[[  4.1   7.2 -11.8   0.0  -6.7   2.3   7.4]
 [  3.7 -10.6   2.7  -1.0   6.3   2.9  -6.2]
 [-51.7   3.7  16.3  -7.8   9.5  -5.0  -1.1]
 [  9.4   8.7  -8.9   7.3 -12.4  -0.4   0.8]
 [ 17.9 -15.2 -16.2   9.2  -5.6  12.6 -17.1]
 [ -4.2   4.3   3.0   0.0  -1.0  -2.9   2.1]]
:
[[ -4.2   4.3   3.0   0.0  -1.0  -2.9   2.1]
 [ 17.9 -15.2 -16.2   9.2  -5.6  12.6 -17.1]
 [  9.4   8.7  -8.9   7.3 -12.4  -0.4   0.8]
 [-51.7   3.7  16.3  -7.8   9.5  -5.0  -1.1]
 [  3.7 -10.6   2.7  -1.0   6.3   2.9  -6.2]
 [  4.1   7.2 -11.8   0.0  -6.7   2.3   7.4]]

[[ 19.3 -14.2]
 [-41.8   3.6]
 [-51.6 -12.8]]
:
[[-51.6 -12.8]
 [-41.8   3.6]
 [ 19.3 -14.2]]

[[ -5.8  16.7 -10.4   8.9  -3.5   2.7   4.9 -25.2 -22.2  -4.3  17.2 -18.8
  -10.3   3.0  11.8   0.2]
 [-21.4 -34.6 -29.4 -28.0  -0.4  -7.2  -2.6 -18.5  -6.4   5.1 -17.1  24.7
   11.1  11.3 -38.9 -15.6]
 [  5.4 -23.4 -28.6 -16.8  -5.9 -27.0 -23.9 -16.1  -5.7 -12.7 -10.2  -1.6
  -15.6 -16.0 -24.7 -11.0]
 [ 24.4  -7.9  -0.4  11.2 -11.6  19.3  38.4   7.0  30.4  31.8 -12.4 -13.9
    2.9  14.1  -3.0  35.4]
 [ 13.7  28.6  -0.8  36.8  19.5 -10.3  30.6  -6.3  24.7  38.3  13.1  12.0
   22.1  50.5  26.5  25.1]
 [ 16.9   3.6 -23.9   3.1   1.6 -10.5  -0.5   5.7   7.9   5.9  10.6 -18.4
   20.0   1.1  -4.8  12.4]]
:
[[ 16.9   3.6 -23.9   3.1   1.6 -10.5  -0.5   5.7   7.9   5.9  10.6 -18.4
   20.0   1.1  -4.8  12.4]
 [ 13.7  28.6  -0.8  36.8  19.5 -10.3  30.6  -6.3  24.7  38.3  13.1  12.0
   22.1  50.5  26.5  25.1]
 [ 24.4  -7.9  -0.4  11.2 -11.6  19.3  38.4   7.0  30.4  31.8 -12.4 -13.9
    2.9  14.1  -3.0  35.4]
 [  5.4 -23.4 -28.6 -16.8  -5.9 -27.0 -23.9 -16.1  -5.7 -12.7 -10.2  -1.6
  -15.6 -16.0 -24.7 -11.0]
 [-21.4 -34.6 -29.4 -28.0  -0.4  -7.2  -2.6 -18.5  -6.4   5.1 -17.1  24.7
   11.1  11.3 -38.9 -15.6]
 [ -5.8  16.7 -10.4   8.9  -3.5   2.7   4.9 -25.2 -22.2  -4.3  17.2 -18.8
  -10.3   3.0  11.8   0.2]]

[[-10.2  -3.9  -4.6  -2.6 -12.4  -3.0  -8.2   5.8   8.3   6.9   7.3]
 [  2.2   8.8  25.2 -11.1 -18.7  -2.4  -6.4  -6.3  28.6   2.4  -5.4]
 [  7.0   5.2   8.4  -7.6  -2.4  -0.3   0.6 -13.8   8.7  -7.8 -12.0]
 [-10.0 -28.8 -16.1  11.2  -1.3 -27.3  11.8  20.3 -14.2  -3.7   5.1]
 [ 34.1  31.9  37.4 -13.1   9.6  18.1   5.3 -39.1  48.1 -17.1 -23.5]
 [ -2.3 -31.4   2.1  14.2   6.3 -35.6  13.3  12.2 -16.1 -22.4  -9.9]]
:
[[ -2.3 -31.4   2.1  14.2   6.3 -35.6  13.3  12.2 -16.1 -22.4  -9.9]
 [ 34.1  31.9  37.4 -13.1   9.6  18.1   5.3 -39.1  48.1 -17.1 -23.5]
 [-10.0 -28.8 -16.1  11.2  -1.3 -27.3  11.8  20.3 -14.2  -3.7   5.1]
 [  7.0   5.2   8.4  -7.6  -2.4  -0.3   0.6 -13.8   8.7  -7.8 -12.0]
 [  2.2   8.8  25.2 -11.1 -18.7  -2.4  -6.4  -6.3  28.6   2.4  -5.4]
 [-10.2  -3.9  -4.6  -2.6 -12.4  -3.0  -8.2   5.8   8.3   6.9   7.3]]

[[ 13.7 -10.8  17.9 -10.8]
 [ -8.0  -0.3   0.0  -0.3]
 [ -5.1   1.2   0.8   1.2]
 [ -6.4  -5.5  -8.5  -5.5]
 [  0.6   1.8   7.3   1.8]
 [ -2.3   3.3   2.0   3.3]
 [ -3.0   3.5   1.7   3.5]
 [  7.5 -48.1  -0.7 -48.1]]
:
[[  7.5 -48.1  -0.7 -48.1]
 [ -3.0   3.5   1.7   3.5]
 [ -2.3   3.3   2.0   3.3]
 [  0.6   1.8   7.3   1.8]
 [ -6.4  -5.5  -8.5  -5.5]
 [ -5.1   1.2   0.8   1.2]
 [ -8.0  -0.3   0.0  -0.3]
 [ 13.7 -10.8  17.9 -10.8]]

[[-45.8 -18.6  13.8]
 [ 10.1  37.8 -18.3]
 [  6.6  36.4 -15.7]
 [-18.6  20.6  -0.4]
 [ 46.9  -6.2  16.0]]
:
[[ 46.9  -6.2  16.0]
 [-18.6  20.6  -0.4]
 [  6.6  36.4 -15.7]
 [ 10.1  37.8 -18.3]
 [-45.8 -18.6  13.8]]

[[ 29.3  -3.1 -19.8   8.4 -19.6  -0.3 -21.5 -12.6  17.4   0.8   1.4 -18.7]
 [ 47.5  -5.6 -32.3  14.7 -34.3  -2.0 -36.5 -19.7  25.4   3.0   0.5 -30.3]
 [-53.3  -1.9  37.1 -17.3  38.0  -1.6  29.2  23.2 -35.1  -3.9   1.4  27.7]
 [  4.6  -0.7  -3.4   1.4  -3.3  -0.9  -2.7  -2.2   2.9   0.1  -0.3  -3.6]
 [ 31.8  -1.9 -20.9  10.1 -22.3  -1.3 -22.5 -12.7  18.6   2.4   0.9 -19.3]
 [-45.7  -0.4  31.8 -15.8  33.6  -2.0  25.2  19.7 -30.0  -3.2   0.6  24.4]
 [  3.2  -1.2  -3.2   0.9  -3.3   0.3  -1.8  -1.8   2.5   0.4   0.5  -2.3]]
:
[[  3.2  -1.2  -3.2   0.9  -3.3   0.3  -1.8  -1.8   2.5   0.4   0.5  -2.3]
 [-45.7  -0.4  31.8 -15.8  33.6  -2.0  25.2  19.7 -30.0  -3.2   0.6  24.4]
 [ 31.8  -1.9 -20.9  10.1 -22.3  -1.3 -22.5 -12.7  18.6   2.4   0.9 -19.3]
 [  4.6  -0.7  -3.4   1.4  -3.3  -0.9  -2.7  -2.2   2.9   0.1  -0.3  -3.6]
 [-53.3  -1.9  37.1 -17.3  38.0  -1.6  29.2  23.2 -35.1  -3.9   1.4  27.7]
 [ 47.5  -5.6 -32.3  14.7 -34.3  -2.0 -36.5 -19.7  25.4   3.0   0.5 -30.3]
 [ 29.3  -3.1 -19.8   8.4 -19.6  -0.3 -21.5 -12.6  17.4   0.8   1.4 -18.7]]
